These are runs of 6 systems, one row a step. Runs of the same system follow the same rule from any start.
B, seq 1 (11 x 20):
[[-13 -24 -34 -35 -49  20  28   0 -17  27  19 -28  39  23 -21  27  44   4
   30 -34]
 [  0 -55  30 -24 -33 -12  -4  19 -25  48 -25  22   7  43 -23 -32  27 -37
  -11  -8]
 [-19  11  26 -21  11 -16   9 -28 -49  12   2 -43  23   7  -9 -40  59  -9
  -45  22]
 [ -6  14 -29 -37  10  35  -6  -2 -29  44 -10 -21  75  39 -34   2  -3  21
    0   5]
 [ 29   2  -7 -37 -43  42 -18   5  23  11 -36 -12  10  34 -25 -31  37 -54
   -4  -5]
 [  7   1  46 -49 -10  42  -8  21 -37   2  35  -5  -6 -11 -22 -44  43   5
  -13  44]
 [  5  26  14   9  19  26 -43  -2 -30   8 -23   0  42  46 -18 -46 -20  29
  -17  51]
 [ 16  66 -18 -25  10  64   1   2  35 -12 -19 -37  18  -2 -18 -21  -9 -35
  -17  14]
 [ 51   6  -4 -40  -2  60 -45  39  11 -22  40  12 -19  -8 -15  -8   6  16
   18  14]
 [ 20   9  32  39 -21  35 -28  10  -6 -26  -6  10 -26  13  10 -49 -25   5
    1  71]
 [  5  61  29   2  61  24   8  14  27 -22   3  -9 -12 -25 -10 -22 -48  20
  -37  23]]
K, seq 2 (11 x 20):
[[ -2  34  23 -19  32  -2   1 -23  35 -24 -53  22   1   2 -16 -22  43   8
  -27 -69]
 [ -7  -8   2 -33  15  21 -29  14 -29  -6  61  -1   8 -50  11  37 -19 -26
   50  23]
 [  8   7 -22  60 -83   8   6 -15  20 -12 -15  22 -17  29  -6 -14  16  45
    3  -4]
 [-50  21  47 -20  62  11  21   3 -12 -15 -12   4   6  -3   5 -47 -21 -32
   -3 -37]
 [ 38 -12 -32  15  -1 -40 -54  12   1  -6  67   7  13 -19  -3  43 -22  29
   11  -9]
 [-13  11 -40  10 -21  61  47   3  19 -15 -34 -23 -16  51  15 -21  15   4
   26  -9]
 [ -5 -27  61  -1   9 -47   7  35  11  11  14  26 -20 -26 -10 -19 -43 -48
  -25 -18]
 [ 20  -1 -25  28  37 -23 -27 -35  -9 -11  28 -48  -6  26  40  30  23  48
    6  11]
 [-10 -11 -43  -5   0  30  53  40   4  20 -53  24  16  15 -21  -3 -47 -15
    5  27]
 [ 32 -20  38 -18   4 -49 -13 -15  38  -2  -4  -4 -37 -17   8  14  45 -35
  -23 -49]
 [-28  -9 -10  12  12  20  12 -19 -47   4  18 -36   1 -12  34  30 -10  16
   28  81]]
N, seq 3:
[[ 18  -1  59  26 -31  -1   1  -8  22 -24  50 -24 -56 -16  14   1  25  42
   -3  19]
 [ -2  -8  16  16  58 -15 -23   7 -25 -11 -14  62 -30 -23  22   1 -26  37
   -1  40]
 [ -3  10 -11   2  26   9 -14 -41  41 -31 -29  -2 -29 -28  48  53   8 -30
   45 -14]
 [ -5 -15  -5  -4 -42   4  29  19  27   0  49  37 -37 -43  -5  34  -1  37
   27 -34]
 [  4 -23  16  54 -24 -55 -33   3 -13 -46   1  51 -19  -5  20 -33 -12 -13
    8 -11]
 [-61  15   7  32  25 -31  40 -38 -22 -19   5 -13   9 -47  29  24 -21  -6
   14   6]
 [  4  -8 -81   7  12 -25   5  13  15  11   6  32   9   1  -1  43 -32   4
   13 -57]
 [  0 -36 -19  30 -55 -22  49  24   8 -38  -1 -10 -18  15   9 -24  10 -53
   19 -29]
 [-26 -30  44  15   5 -71  31   6 -29  21  34 -15  33  -7 -16  -2 -26   3
  -27 -17]
 [ -2  -9 -78  38  28 -40  -2 -28 -30  23 -25 -19   9  42  29   5  -6 -10
  -22  10]
 [ -5 -32 -28 -38  -2   0  80  20  22  13 -50 -20  17   2 -17  22  11 -37
   -2 -13]]
X, seq 4:
[[ 46 -34  18   5 -51   6 -52  15  40  15 -11   3   5  43  -8   6 -14 -39
   32 -14]
 [-22  43  29   1  -8  20  23  -5 -17   0  30  -8 -48 -39   6 -48   5  -5
  -45  47]
 [ 23  -4 -17  11  47 -33 -21  11 -22 -23 -28   8  72  32 -26 -12 -15  41
  -11   1]
 [  0  17   3 -10  -4  67  -8 -17  50   9 -11 -48 -25  26  28  15  -8 -42
   37  -8]
 [ 31 -10   4 -31   2  -7   8  51  -6   9  42  39 -30 -54 -29   1  -7  25
  -30  31]
 [ 14   0  13  55 -15  -4 -33 -28 -15 -56 -38   4  17  41  17 -33  24  27
   21  19]
 [-44  35  31 -21  51  29  20 -14  23  36 -26  -1   5 -22   5  21 -59 -26
   -4   6]
 [ 50   0 -50 -26  19  -4 -33  22  14 -21  42  19 -25  -2  -6  15  41  40
    0 -42]
 [-25 -20  12  35 -53  21  41   3 -11 -48 -24   1   6 -17  10   4 -14  -6
   54  50]
 [-13   9  65   6  24 -38 -36 -12  23  37   0  45 -11  -7  -5  -3 -37  11
  -28 -37]
 [-13  37 -77   5  43   7   7 -21 -28 -44  19 -17 -18   0  36  -9  30   4
    9 -14]]
C, seq 5 (11 x 20):
[[ 39  59 -53  -1  11  14 -20  -8  21  17 -27  -9  31  10 -32  -6 -16  17
  -51  19]
 [ 24  -7   1 -55   2  64   9  19  11 -23 -18 -40  10  23  -4 -14  41 -38
   30   1]
 [ 31 -19  46   1 -61  -5 -63   1  -4  28  47  -6   0  13 -19 -13   6 -11
   -7  23]
 [ 10  56  -4  13  10  35 -14  -1   6 -11   1  17 -17  19 -14 -55   9  61
  -40  11]
 [ 23  18  16 -30  57  41 -36  22   3 -49 -15  -8  42  -9  -8  -7 -22 -20
   35  22]
 [ 27  11   2  15 -50  30 -40 -16  47   6  56 -42 -16   5   9  29  -5  -5
   30  -3]
 [ 13  -1  22   2 -25  37   9  39  14 -23  16  54 -61  -6 -11 -38   6  44
    1   2]
 [ 10  13  56  27  59 -22 -47  -3  -4 -60  -3   7  10  -2  19 -22 -29   4
    8   2]
 [-10  40 -20  15   8  43  -5 -17  29   3  37 -24  -6 -28  18  54 -49  28
   34  19]
 [ 34 -28 -16  -2 -18   8   8  34  48 -34 -11  43 -54 -18  10  22   1  -3
   34 -25]
 [-34 -17  74  43  -1 -28   3 -22 -12 -38  20  -4 -38  -8  40 -19   2   2
   19   3]]
B, seq 6 (11 x 20):
[[ 45 -16  32   8  64   4 -21  39  33 -29   1  -3  -5  25   7  -3 -57  16
   10   0]
 [ 19  26  -8  30   3  17 -14 -28  36   1  23 -41 -68 -10  48  25 -13 -13
   -5  36]
 [ 33 -17 -17   9  24   7  36  43  24 -15  -1  26 -39 -16  -4  32 -27  69
   -4  27]
 [ 12 -19  30  29  41  -7 -20 -23  36 -37 -46   5 -34   6  50  25  -9  -9
   35   9]
 [-13  20   2   4   0 -10  21 -28  24  20  11  13 -42 -73  15  64 -12  22
  -13  23]
 [  7 -16 -33  27  17 -23   2  -2   9 -39 -40  61 -12  -1  14  25   9  46
   24 -31]
 [-41  -8  29  15 -10 -28  18 -32  10 -22 -24  11  -1 -50  27  37 -14 -53
   34  -5]
 [-22  11  -2  13 -16 -44  -5 -20   3  19  31  53 -13 -40  -5  26  10  46
  -15 -55]
 [-44 -20 -54  37 -10 -38  25  -5 -34 -35 -27  34  19   2  20  -3  -3 -29
   38 -31]
 [-25 -12  42  -2 -26 -51  21  -8  15  10  33 -15  33 -28 -18  24 -11 -30
   -3 -60]
 [-37 -12 -46  14 -20 -29  -7 -15 -39  33  42  19 -18  35  16 -14  27   6
   -2 -60]]
X, seq 7:
[[ 18 -45 -34  -3 -17 -62  -5 -23   7  12 -11 -15  12   6  17  48  40 -38
   11 -35]
 [-44 -27  19  -2 -46 -11  57 -26 -22  51  11 -24 -26   0  14  20  35   2
   -3  12]
 [ -5 -36 -23  -8  -8 -60  -8  -9 -42  47 -27  31  21  24 -12  -9  26 -18
  -36 -13]
 [-24   6  -9 -18 -18  -4  16 -54 -16  23 -10 -64  24  14   9  11  59 -42
   -7  -8]
 [-10 -27 -16 -48 -26   2  17  19 -32  80  22   0  35  13 -39  17   6   1
  -16   4]
 [ 13  -4 -15  -7 -64  -1 -29 -15 -15  15 -12 -11   5  36 -14 -46  60 -42
  -20   4]
 [-29  21  36 -31  -1  11  18  -3 -38  34   5 -37  56  -9 -33 -30   0 -20
  -30  37]
 [ 31  17 -29 -21  -7  21 -53   5  -5  38  13 -12  37  56 -30 -24   9   3
  -18 -21]
 [  9  26  -9 -29 -35  60  19  20  -1 -13  -1 -35  16  -3 -28 -37  11 -48
   -3  38]
 [ 37   0  56 -15  -6   7 -43  33  -7  12  27  -2  42  14 -46 -33 -22  19
  -21  28]
 [ 10  58 -22  20   3  57 -35 -11   3 -11 -10 -19  -4  37   4 -54 -13  -9
  -12  36]]
N, seq 8 (11 x 20):
[[ 13 -43  54  12   9 -52  16  -9  24   8  -7   1 -56  18  25   0  34   5
  -26 -32]
 [ -9 -38  -7   3   4 -43   3 -21 -40  25   3  13 -38 -31  31  41  25   0
  -10  52]
 [  7 -23 -14  12 -12 -32  16 -32  26   6 -76  37   2  -9   3  54  22  14
    6 -12]
 [-44 -16  -3 -14 -50 -10  23 -24  -1  31  -1  43 -40 -14   8   7  43 -26
   12 -50]
 [ -6  -3  -8  17 -59 -62 -18 -20 -27  -2   7  38  37 -45 -24   8  15 -20
  -12   0]
 [-65  24 -26  37 -20 -12  24 -45 -31  -6 -39  26  42  12  -2 -12   7  17
   15 -24]
 [-42  27 -49 -24 -10  -3  13   0 -12  31  -7  25  39 -16 -21  -4 -29 -63
   -2 -42]
 [  9  13 -41   9 -51 -13   9   4  -6 -24  27 -37  63  20 -34 -19  19 -14
    1 -39]
 [-34  -4   4  17  -9   5  36  26 -40  22   6  -9  44  43 -29 -58 -42  -6
  -14   8]
 [ 14  29 -22 -15  52 -12 -15  -4  -4  21  -9 -58  43  31 -10 -24 -17 -47
  -42  -6]
 [ 23  -7 -40 -34   4  43  39  24  -6  16  11 -64  22  38 -17   2  20  15
   -1  25]]
S, seq 9 (11 x 20):
[[ 37 -32  -3  57 -12 -31  26  13  42   3  -1 -37 -15  30   9  32 -44  17
   -5  18]
 [ -4 -23  21  18  40  15  54   5  18  11 -16 -32 -63  42  36  -5  -6  22
   -9  11]
 [ 21 -38  13  20  49 -31  -1  -2   0   7   0 -11 -37 -18  41  48 -32   9
   -3  56]
 [  0  -3  26   6  17  20  15 -44  33  -7 -52 -12 -31  -8  36  52  24  34
   23  30]
 [ -7 -28  23 -39  36  25   3  15  -5  -5 -16  41 -48 -47  28  27   4 -16
   30  29]
 [-11  13  28   5  -8 -12 -44 -46  -4 -38   2  33 -17 -54  26  29  40  12
   24  13]
 [-54  28  -2 -27  -4  41   9 -18 -22 -17 -27  58  19 -44  -4  10   7   2
   43  -1]
 [ -4  12 -12 -16  -8 -16 -48   0  -2 -36  13  56  10 -36  -2  -4  14 -37
   27 -60]
 [-56  25 -25   0 -50   7  18 -18 -32 -28  32   2  39 -18 -13 -13  29 -12
   30 -44]
 [-25  -8 -27  13 -37 -27   6  24 -16  11   2  56  38   9 -33 -25 -30 -11
    4 -59]
 [-17  16 -33  21  -6 -35  11  -9  -9  -7  12 -34  25  37   0 -41   9 -45
  -15 -67]]
S, seq 10, 11 rows:
[[ 24  25  -3  -2 -21 -15  -8   0  62  33  41 -22  -4   5 -25  12 -17  -2
  -31 -73]
 [  8 -20 -56  12 -12  18  30  25 -48  -6  17 -22 -11  54   1 -47  21  19
   -4  29]
 [ 24 -20  57  39  -8 -48   5  17  28   2 -14 -20  30   9 -16  -7 -62 -14
  -25  19]
 [-10  25 -15  -8  44  32   5 -32  15  47   4 -43 -35  48  26   3  11  28
  -25 -15]
 [ 55 -45 -37   0  17 -13  14  48  -6 -13  -1 -10  -7 -17   0  28 -16  -5
    0  71]
 [  8 -12  95  12 -14  15  -4 -29  43  -5 -23 -24 -24  22  11   3  22  23
    8   4]
 [-21  16 -17 -23  47  35  -8   3 -32  39  12  29 -48 -31  23   3 -27  -1
  -12  53]
 [ 49   7   7  11  13 -24 -39 -16  22 -67 -27   9  22 -30   2  32  27  28
   10  13]
 [-44   4  38 -38  -5  79  17  -2  -3   3  -2   1   1  -5   5   3   2 -11
   60  -4]
 [ 16  15 -18  16 -21 -20 -52  10   2  -7  44  63 -39 -48   2  -3 -15  -4
   -8 -12]
 [-37  39  -3  24   4  20  21 -25 -28 -70 -19  -4  44   3  -1 -33  26  25
   29 -12]]
C, seq 11:
[[-12  15  11  17 -54  14  28 -30 -18 -16 -22  -6 -10 -39  -2   0  41  14
   -9  76]
 [ -2  12  33 -40  16   1 -41 -28   6   8 -35  49  25 -15 -21  19  43  32
    4 -39]
 [-35  44 -42   5 -22  17 -30 -41 -38 -20  10   0   1 -28  24 -15  22 -49
   16  21]
 [  0  20  14 -24 -47   2  22  13  14 -23  20  17  47 -43 -52  16  21  27
    8 -44]
 [-42  10 -18   2   0  15 -39  -4 -29  -1  21  33  -2  39  15 -49   7 -24
   31 -67]
 [-11  36   1  20 -11 -26  23  31 -12 -27  53  -9  28 -43 -29 -27 -54 -21
  -24   5]
 [  7 -11 -28  -5  32   8  12  27  19   0  28 -11  19  54  -6   6 -14  36
   23 -79]
 [ -3 -24  -6  26 -13   5  18  41  -7   8  13  -6 -26  21  14 -35 -66 -63
    8  27]
 [ 36 -11  31  11  29 -38  31  21  36   6  29 -38 -19  13  -7  12 -14  45
  -45 -20]
 [  0 -39 -23  10  45  30   4  16 -26  22 -25   7 -25  55  37   1 -28  16
   25  49]
 [ 40  -7  31  17   0 -31  10  -7  54  10 -44 -27 -10 -27   0  33 -27 -29
  -35  47]]
K, seq 12:
[[-18 -35 -10  35 -31 -42  18  13  -9  18 -32  23   8  16   2 -18 -44 -68
    1   1]
 [  6  25  12   5  38 -46  30 -37  26  -1  16 -58  -6 -11  10  30  18  21
  -41 -27]
 [ -7 -47 -65 -24   8   2  28  30 -59  29   7   0  19  12   0  16  -1 -14
   17  33]
 [ 27  -2   0  24 -51 -40  11 -23  51   1 -47 -23  13  13 -13   3  17 -46
  -31 -15]
 [-39   2  33 -45  37   5  38 -14 -39  39  34 -43  -4 -25   8  16  23   2
  -18  22]
 [ 30 -16 -53  20 -38 -42 -32  -2 -37  21 -15  25  33  12 -19  -7  13  -5
  -22  35]
 [-12  44  20 -35   9  34  29 -29  30   3 -39 -52  43   5 -25  -4  29 -22
  -13 -17]
 [ -1 -20  13 -42 -21  -5 -29  15 -38  57  57  24  -8 -34 -19   9   9 -13
  -13  19]
 [ 17  32 -13  35 -40   8 -31 -37 -13 -26 -17 -33  26  38  -3 -40  40   9
  -11  30]
 [-29  21  52 -43  22  35  16  22  -1  40   2  14  43  -6 -43 -19 -34   5
  -14 -13]
 [ 49   7 -29 -15 -12  -3 -87  -6  -3  12  48   8 -25  11   5  -7  36  -5
  -10 -16]]

Which system made each run below?
seq 13 (2 x 20):
[[-24  23  45  55 -42  -1  -8 -23  -8  12  17 -22 -18  14  13 -43 -29 -22
  -24  44]
 [  3  45 -26   0  68   0  13   4  10  17 -18  14  12  -3 -16   6 -38  53
  -44  -2]]

S
seq 14, 2 rows:
[[ 12  -3 -49 -12 -46  19  13 -13 -22 -25  17 -50  20 -12   3  25  50 -14
   32  37]
 [ -4 -15  46  10 -14   5  19  24  22  29 -31  42  28  28 -44 -16 -39  46
  -11 -16]]

N
seq 15 (2 x 20):
[[ 25  -4 -10 -50  38  18 -14  19   6 -26  22 -11  29 -54  -7  53  -8 -18
   42  11]
 [ -1 -18 -13  25 -93  22   4 -17  18  13  -5  25 -39   9   8  16  32  20
   31   5]]

K
seq 16 (2 x 20):
[[-29  21  57  11   4 -47  22  -7 -27 -13   5  21  39 -33 -29 -28  -2  26
  -39   0]
 [-36  18 -63   8  38   3 -45 -40 -46  17 -13   5  25  27  26   4 -10 -13
   22  -4]]

N
seq 17:
[[-27   9  19 -55  22  16  30  -8 -24 -10 -19 -18  74 -17 -30  12  43  14
   18 -18]
 [ 15 -20 -16 -27 -54   2 -54   7   2  50  17  37  -4  10 -12   6   2 -47
   16 -22]]

S
seq 18 (2 x 20):
[[ 16   3 -31 -11  34 -19 -27  11 -43 -55 -21  22  36 -43  -1  -7   5 -28
    8  50]
 [ -6  27  49  10 -24  38 -13 -41  50  10  -2 -23  25   8  -7  37  -5  53
   28 -16]]

X
seq 19, 2 rows:
[[-12 -31  60 -42  15  35  32  17  24  21 -33 -28 -10  32   3 -21   8 -48
   10 -13]
 [ 28   4  -2 -30  18 -18 -51 -18 -26  48  30 -13 -15  -9   2   7  39  11
  -51  35]]

B
seq 20:
[[-19   6  34 -59  18  50 -11  -5 -11  54  -8  -7   9  46 -18 -30  28  -4
   -6 -27]
 [ 35   9 -38 -28 -12   7 -38   4 -39  14 -10 -10  27   4 -22 -26  34 -28
  -32  58]]

B
seq 21, 2 rows:
[[  6 -25   9 -10  15  16  -4  15   3  50  54  -3 -50  37  13  19   1  61
    2 -16]
 [ 29 -37 -40  29  14 -31  14   2  -9   1 -62 -11 -17  32  25  -6  -2 -26
  -20  59]]

B
seq 22, 2 rows:
[[-26  18  -3  43  36  -3  32  13  18 -10 -16  32 -52  18  23 -42 -52  -1
  -18 -27]
 [  0 -14 -20  23  69 -42   5  -3 -14 -29  34 -41  15  -1  29  35 -24  14
   20 -11]]

S
seq 23 (2 x 20):
[[ 35 -15  -2   3   7  18 -36  -3  47 -31  14   1  -5  22  12  46  11  42
   53 -46]
 [-21 -22   4  20 -38   7  17  -1  -1  21 -16  32 -66 -24  31   6 -24 -43
    8  51]]

B
seq 24:
[[-22  21 -23 -31  14  25 -22 -17  17  40 -60  54  12  26 -10  -6  11 -10
    1 -55]
 [ 25  29  13 -21  -5  11 -19  12  18 -44  47 -15 -19 -69   0   5   1 -47
    3  20]]

K
seq 25 (2 x 20):
[[-28  -4 -18  46   7 -69  14   3 -38 -10 -16  24  36   0  -6 -31 -40 -26
  -23  -6]
 [-19   5 -20   0  25 -25  25 -31  23  23 -22 -45  42  36  -3  28   3  -9
   -6 -68]]

S
seq 26, 2 rows:
[[-39  23 -15 -14  27  34 -21 -24 -11  22  27  -8  -3  49  19 -15  19  11
   23 -73]
 [ 15 -13 -70  20 -33 -29  20  39 -15 -21  26   5  18 -37 -14  13 -34 -37
    6  25]]

S
seq 27:
[[ 36  34 -18   8  -1  22 -31  -5  12 -15 -40  -6 -27  -2   9 -36   8 -51
  -29  62]
 [ 15 -19  86 -33   7   9  15  13  10  -3 -10   6  25 -18 -33  18  16  58
   -2  24]]

K
seq 28 (2 x 20):
[[-21 -16  31  35 -20  -7  47 -12   4   4 -15  -2  28  16 -10  33 -11  82
   12  12]
 [  1 -21 -12   1  40   9 -15   7  19  31 -44  25 -47  37  38  -8 -35 -56
    7  -7]]

S
seq 29:
[[-11  24 -60  27 -29  -9  25   7 -13   1  21  22  13  22 -26 -26   3  58
  -22 -41]
 [ -8  -4  -3 -25  28  -3   5  27   0 -22   9 -28  29  26  -5 -40  -6 -74
   16 -64]]

K
seq 30, 2 rows:
[[ 25  -1 -10 -30 -20  37 -39 -18   2 -20 -24  47 -21 -18   0  20  69  28
   25  14]
 [-25  18  53 -23 -18  27 -16   5 -22 -41  -7  33   9 -50  -8 -34   7 -44
   23  19]]

S
seq 31 (2 x 20):
[[  8   2 -11 -32  27  23   0 -26  10  61  25 -37 -18  -9  14  66  13  32
   -6  17]
 [ 57 -22 -25  -3 -31  18 -12  26  32  -5 -44  45 -41  17  -7  -3  33  20
   -7  21]]

N
seq 32:
[[-24 -17 -25 -29   7  67  46  19 -31  15  19 -24 -22   6  17   9   2   0
   41  42]
 [ 40 -17  38  44 -26 -53 -35   8  33 -19  -2  48 -27 -24  -4  11 -18  17
  -13   5]]

S
seq 33, 2 rows:
[[-23  26 -56  -4  -9  -2  25 -30   8  78  -6 -16  -8  29  -2   9   9   2
  -44 -30]
 [ 29 -28 -42 -43 -24  -5  15  38 -22  -4 -30  11  27   4 -36 -24  43 -38
  -16  11]]

N
seq 34:
[[-55  34 -31 -47  25  18  -5 -14 -42  18  29  24   8 -22   1 -11  26 -13
   10 -56]
 [  1  -1 -48  20 -46 -37   1  20 -26 -38  23   7  57 -19 -26 -18 -12 -42
    8 -21]]

C
seq 35:
[[ -9 -22  42  48 -60 -42  13 -35   6  20  14 -50  -9  27  12   0   4  -6
  -13   8]
 [-33  21 -21  -4  58 -14  26 -10 -41  46  -5 -12  13  14  -3 -22 -21  16
  -52  17]]

K
seq 36:
[[ 11  14 -51 -22 -13  22  -1  -4 -29  11  39 -40  49   7 -28  25  34  45
    3  16]
 [  1 -24  11  -8 -69  43   8  22  12  22 -40  25  21  36 -28 -29  -6 -32
   22   3]]

X
seq 37:
[[ 34   8  33  22   8  10 -47 -27  44   5  11 -36 -22 -12  28  52 -28   4
   10  44]
 [ 15  12  -5   0  28  25  24  14  27 -23   0  36 -71 -18  13   5  20  66
  -12  -1]]

N
